In the rows, zero is written as 128.
Each named move below is a turn or a mirror, shown by a few rows before and after it. Which moves, in which order, take the first row of each later pair to the second? The first pair is answered.
move zareg:
[ 94 160 130 162 107 158 179 161 133 177 139  97 148 156 122 129 127 150
 123]  ->  [107 157 166 154 118 166 169 161 123 167 171 119 148 136 145 148 116 155
 143]
[104 168 141 151 109 185 131 104 122 105  80 158 124 116  72 178 123 175
 134]  ->  [109 166 149 154 110 185 126 103 120 103  88 168 125 112  79 183 122 177
 141]
[104 129 153 117 142 182 161  67 153 142  69 148 146 163 107 182 153 115
 161]  ->  [111 128 170 116 143 185 153  71 146 137  88 155 144 150 121 191 148 117
 167]
move Dok:
[120 150 163 115 146 153 139 114 102  90 123 122 136 120 119 170 165 123
 140]  ->  [102 158 164 125 139 159 155 124 120 111 120 117 132 122 127 173 168 126
 145]
[105 130 145 126 101 157 135 139 123 108 130 130 160 123 111 151  95 161
 143]  ->  [109 128 143 126 101 158 135 144 119 105 139 131 160 122 112 146  90 162
 145]
[ 95 132  96 135 112 113 182 136 177 163 118 100 125 171 143  88 127 117
 112]  ->  [126 124 100 139 111  97 160 175 137 161 160  96 115 147 167  77 101 122
 119]
[122 128 133 157 113 168 124 142 150 134 106 110 133 112 119 145 151 154
 130]  ->  [130 125 137 163 108 162 119 163 139 144 125 110 129 104 133 142 143 154
 134]
move nafe:
[140 110 149 103 162 130 120  94 149 121 115 179 147 121 201  81 171  92
 155]  ->  [146 143 136 164 117 159  73 148 105 124  66 173 111  70 131 121 179 170
 152]
[126 120 141 134 120 114 122 130 135 117 145 132 132 121 140 127 116 114
 126]  ->  [128 121 147 135 114 125 113 133 127 116 133 138 130 112 126 137 116 123
 125]
[119 136 134 172 115 145  86  97 137 112  45 162 121 110  68 190 145 161
 132]  ->  [112 141  65 173  91  78 149 185 157 192 127 103 118 161 136  87 109 113
 117]
Then:
(2 to 4 moves a pair)
[121 131 107 136 117 158 142  87 133 139  84  78 103  98  87 118 136 170
 132]  ->  [136 106 142  94 156 150 141  46 137 111 125  99 124 106 138 115 128 130
 146]
nafe Dok nafe
[113 132 125 119 129 128 151 123 167 152 130 127 140 155 149 107 137 110
 121]  ->  [115 139 102 139 104 130 131 139 148 158  95 118 121 149 110 123 146 133
 112]
Dok nafe zareg nafe
[117 141  93 141 102 122 128 144 126 130  77 104 112 136  89 111 156 138
 106]  ->  [146 142 142 141 111 123 102 177  85 127 153 120 111  97 137 128 116 145
 134]
Dok Dok zareg
[115 145 186 151 132 170 137 118 140 126 120 149 130 102 130 169 127 155
 140]  ->  [134 102 135 102 157 116 156  83 150 108 126 128 151 159 158 102 121  88
 115]
nafe Dok zareg nafe
[131 178 159 112 156 159 126  72 113  99 117 164 132 123 121 153  89 136
 141]  ->  [156 168 145 112 155 146 105  85  85  92 124 162 124 119 115 141  79 129
 136]
nafe Dok nafe nafe
[147 114  98 139 115 105 110 158  94 104 100 117  85 126 111 110 131 127
 108]  ->  [146 108 117 131 126 115 102 126  98  86  89 129  95 125 107 131 140 123
 111]
nafe zareg nafe zareg
[170 111 181 154 195 104 146 105 112  76 175 149 115 109 160 115  89  69
 155]  ->  [155 135  87 191 140  70 172 179 118 135 142  96  89 137 124  65  97  88
 121]
nafe nafe zareg
[112 134 139 150 116 119 102 149 111 120 129 130 108 100 134 155  98 151
 144]  ->  [ 93 132 159 127 135 137 131 100 152 113 121 140 120 120 142 156 114 126
 147]
nafe nafe Dok Dok
[115 135 198 113 136 119 105 112  92 143 175 176 159 102 143 151 136 164
 136]  ->  [126 111 185  92 146  95 102  92  91 132 183 167 167 125 159 133 132 137
 122]
nafe nafe Dok
[132 145 182 132 127 140 125 137 163 127 170 122 126 105 180 127 110 135
 159]  ->  [120 133 178 116 138 151 135  88 183 101 128 130 137 115 156 133 139 121
 149]
zareg nafe zareg
[137 150 146 158 125 153  96 126 105 111  92 139 101 109  97 148 125 168
 140]  ->  [165 130 116 147 127 116  80 146  72 111 122 126 100 116 122 113 110 150
 133]
nafe Dok nafe nafe
[143 126 173 115 163 127  82 122 115 102 155 163 132 102 158 152 114 134
 140]  ->  [ 93 170 121 172 108 136 122 173 154 161 105 124 116 119 112 137 133 168
 124]
Dok Dok nafe
[125 109 148 118 139 134 134 112 133 126 143 142 136 126 148 115 118 103
 146]  ->  [143 107 118 123 136 111 128 132 118 127 141 128 130 133 138  96 118 103
 134]
zareg Dok Dok Dok
[168 104 139 136 124 118 120 177 116 115 143 119 123 121 108 171 154 151
 114]  ->  [154  98 120 119 127 114 144 135 146 104 111 113 133 151  97 159 169 127
  98]
nafe nafe zareg
